One turn sends every row of this set to another row. A few are shown first. Where does it send the rows asked after them?
gis: [  6  -5 -15 -11 -11 -17 -19 -28  10   9 -34 -12 -19 -14   6]
Ler: [-20   1 -10 -12   9   9  -1  13  -7  -3  25  10  11   2  -7]
lanor: [ 21   6 -26  19 -12  -7 -10 -31  14  11 -22  -1   4 -10   4]
sula: [  0 -12 -15 -22   3 -30 -19  14  -4  27 -29 -22   8 -16   1]
tar: [-21   2  -5 -12   8  12   0   8  -9 -12  24  14   8  -3  -3]
Fil: [  4  -7   3 -26 -10 -32 -11  10   4   1 -28  -6 -24 -17  12]
piv: [  6  -9   5 -19  -3 -17 -20 -12  -8  -8 -35  -7  -2 -34  18]
dal: [-17   0  -4 -13   2  11  -5   3 -14 -11  23  19   5   2  -5]
fereb: [  7  -3 -30  -5  -8 -23 -17 -13  13  30 -28 -18  -8  -2  -5]
Zep: [-25  -2  -3 -21   8   7  -4  11 -10  -8  21   9   2  -2  -5]
Mipak: [  9  -2 -21  -5  -5 -35  -3  30  10  30 -17 -10   1   2  -3]
Foset: [ 28   9 -19  28  -9 -16   8  10  11  11  -8  11  19  -7   7]
kug: [ 11   8 -15  17  -1 -29  -7  22  -2  20 -24 -18   8  11 -15]
zab: [ 12   1 -14  -2 -12 -11 -16 -35  11   1 -31  -5 -14 -16   9]
zat: [  0 -13  -3 -29   0 -25 -23   1  -8   9 -34 -17  -2 -26  11]
lomo: [ 16  -2   2  -1  -5  -6 -14 -19  -6 -14 -27   4  10 -35  20]
Zasom: [ 28  10  -5  24 -14 -10   6  -4   9  -8 -12  18   9 -17  16]
kun: [ 22  13   5  28  -9 -10  -7 -10  -4 -21 -25   4   1  -9   5]
rumeb: [-21   1  -3 -14   7  11  -3   6 -10 -13  22  13   5  -4  -2]
kabi: [  4  -5 -23 -13  -9 -22 -20 -18  12  21 -33 -18 -17  -7   1]
lezef: [ 21   4   5   7 -14 -12  -1  -9   5 -20 -20  15  -7 -25  21]
Faf: [ 18   4 -18  11 -13  -6 -12 -36  12   2 -27   1  -5 -15   8]
Vatof: [ 20   5 -26  15  -7 -26   3  24  11  27 -10   0  16  -1  -1]
lavab: [ 23  17  -5  37  -6 -12  -2  -1  -1  -7 -20   1  13   0  -4]
gop: [ 12   2 -34   9  -8 -18 -12 -14  16  32 -24 -13   3   0  -5]
zuve: [-23  -3  -9 -20   4   5  -6  12 -14   0  22  11   4   6 -10]
Dufa: [-22  -2  -3 -23   2   6  -7   6 -15 -10  20  15  -1   1  -5]
notu: [-22  -3  -6 -23   3   4  -8  10 -15  -5  20  12   0   4  -9]
riril: [ 24   5 -18  23  -1  -7  -6  -5   0  11 -15   4  36 -20   8]
kuva: [ 12  -3   8 -13 -13 -22  -8  -3   4 -15 -26   5 -21 -25  20]
nuvo: [  2  -8 -10 -23  -6 -38  -9  24   6  19 -25 -13 -15  -7   4]
pono: [-18   2 -10 -11   3   9  -3   9 -13  -2  26  17   9   6  -9]
gevif: [-20   3  -8  -9   8  11  -1  10  -9  -7  25  12  11  -1  -5]
pofa: [  3   2  -9   0  -2 -34 -14  21  -3  18 -30 -23  -7   9 -14]
fer: [ 18   1 -26  14   2 -16  -8   7   0  28 -15  -6  36 -12   0]
zopep: [  4   1  12  -5  -7 -25 -16  -1  -8 -15 -37 -12 -22  -9   3]
felob: [ 24   3  -7  15  -5  -2  -7 -17  -4  -7 -20   7  23 -30  17]
fekan: [  0  -1   3 -11  -3 -33 -18  12  -6   2 -37 -22 -20   0  -6]
muf: [  9  -6 -25  -5   4 -25 -15  16  -2  34 -21 -17  25 -10  -3]
Nofo: [ 20  13 -14  33  -3 -19  -4  12   1  11 -20  -7  16   7 -12]
nur: [-16   1  -8 -10   3  11  -3   5 -13  -7  25  19   8   4  -8]
Mobup: [-19  -1 -11 -15   4   7  -5  11 -12   1  25  14   7   7 -11]
beg: [ 13   8  14   9  -8 -14 -12 -10  -6 -25 -34  -3 -14 -12   5]
Kuga: [ 18   6 -32  17  -9 -12  -9 -21  16  24 -22  -5   8  -3  -2]
Fefa: [-25  -2  -6 -21   9   6  -4  13 -10  -4  21   8   3   2  -7]
lim: [-24  -1  -3 -19   6  10  -3   8 -11 -12  21  11   2  -3  -3]
Pek: [-24  -1 -10 -16  10   7  -2  15  -9  -1  23   8   8   2  -8]
fupa: [-19  -1  -2 -18   1  10  -5   3 -14 -12  21  18   1  -1  -5]

nur -> Dufa
nuvo -> Foset
kug -> kun
Now these:
Pek -> tar
kabi -> Kuga
sula -> riril

One turn sends every row of this set to another row. A few are shown first. Where does it send the rows asked after them?
Lemo: [ 10 -23 -17  26  17  19 -14 -15   0   3  19 -47]
zut: [  7  -8  -8   3  14  -4  -7   9  23   5  30 -28]
Kasum: [ 16   8   0  21  25  -1 -42 -11   7   1   5 -35]
bedeb: [ 10   5 -17  13 -14 -12 -16 -11  -2  12  12  13]
linim: [-12 -32 -15  14   3 -10   1 -10 -12 -13  -8   8]
vumer: [ 36  -6 -11   5  10   2  11  -8 -15  -4  27 -11]
Par: [-16  -9 -17  45   6   7   9  -5   5 -11 -10 -32]
domed: [ -7  22 -29  27  20   0  -4   3   2 -14  -3 -39]
mig: [ 12  -6 -20  17 -14  -5  -2 -20  11   2 -28   4]
dap: [ 28 -23   4   7 -14 -20 -11   0  -7   9   3  -9]
nuf: [ -6  -1   9  44   1  -7   3  -8   7 -23 -14 -17]
rava: [  3 -29  12  23  10  -1  -9  -5   1 -31  17 -20]
Ruku: [  5   9  -5  29   6   4 -15 -27  18 -28  -8 -37]
lakig: [ 10 -14 -22  12  -1   5 -14   1   6  19 -15  11]
Nove: [ 16   7 -23  18  13  19 -30 -31   0   7   6   2]
Tivot: [ -6  24   0  16  20 -19 -23   3   3   9  -1  -4]
bov: [-16   3  13  30   3 -23 -13  -7   1  -7  18 -11]
Nere: [ 21  11 -17  15  24   9 -34 -10  -1 -10  28 -21]
kov: [ 15   7 -35  20   7   0 -25  -4  -7 -10 -30 -14]
luvug: [ 31 -33  11  21  11  -3  -4  -4 -10  -7  -2 -33]
rogeg: [ 12 -13 -13  19  12  -2   3 -35  -1   6 -33 -15]
tizat: [ 23  15 -10  20  -1  -2 -32  -6  14   1 -23 -16]
Nov: [ 20 -21   4   2  26   0 -33   8   6  10  11 -16]
miten: [ -5  14 -17  11  18  -1 -21 -31   9 -14   3   8]
gedor: [ -1   5 -10   0  23  -9 -12 -19  18  -7  32 -27]
Lif: [ 35  -8 -15   0  13  14 -12 -22   5  11  22 -15]
podu: [  3  -5 -14   5   0 -12 -15  -1  -8 -14  26  16]
zegep: [ 33  -9 -14  21 -13   4 -10 -20  -3  10 -20 -33]
dus: [-19  -5  -3  24   7  -3 -10 -15   9   5  22  10]
Semum: [  4 -10 -23  20  18 -10 -14 -22 -14 -30 -17 -41]
Fego: [ 10 -10 -22  37  13   2   7  -9 -25 -27  -9 -33]
Fam: [  8   7  -7   6  15 -20 -17  -4  -4   8  38 -12]
Limi: [  6  -4  -2  30 -13 -21   8  -2 -23   6  -6  -5]
som: [ 12 -32 -26  -1   9 -14  -5  -3 -16 -18 -13 -19]
Laka: [-22 -12 -12  15  11  -9   2 -33   8  -9  -9   0]
poduk: [  1 -13  -3  20  35  -1 -12  -1   3   2  29 -41]
firiv: [ 14 -12 -19  26  10   1   1 -15   3 -28 -34 -23]
ton: [  6 -11 -11  29   2   6  20  -1 -10  -9  32 -24]
fefe: [-13   6 -12  26  15   0  19   4  13  -4  18 -28]
Nono: [ 27 -22  -8  10  19  -3  13  -7  -1 -10  16 -44]
bug: [  7 -22 -12  36  28  12 -10  -3  -4 -25  -4 -42]
Zopar: [ -8 -25 -19  28   8   5 -22   3  -1 -16  19 -44]
vegad: [ 12  -1 -10  31   0   8  -4 -13  -9  10  -6  21]
vukez: [ 16 -22 -34   2  17   0 -15   3  -4   8 -24 -30]
gog: [21 20 -9  7 10 -9 -7  6  3 -6 21  9]
soko: [ 18 -22 -13  -7   3 -22   2 -11  -4   6 -10   3]
tamu: [  2  -1 -37  21  16  12 -27  12   3  -2  -7 -36]
vazi: [  5   9 -22  18  17  -8  10 -13   7  -4 -35 -15]

Ruku -> zegep
Fego -> vazi
Now these:
Kasum -> luvug
vegad -> gog
Lif -> ton
mig -> bedeb
Laka -> Nove
Nere -> Nono

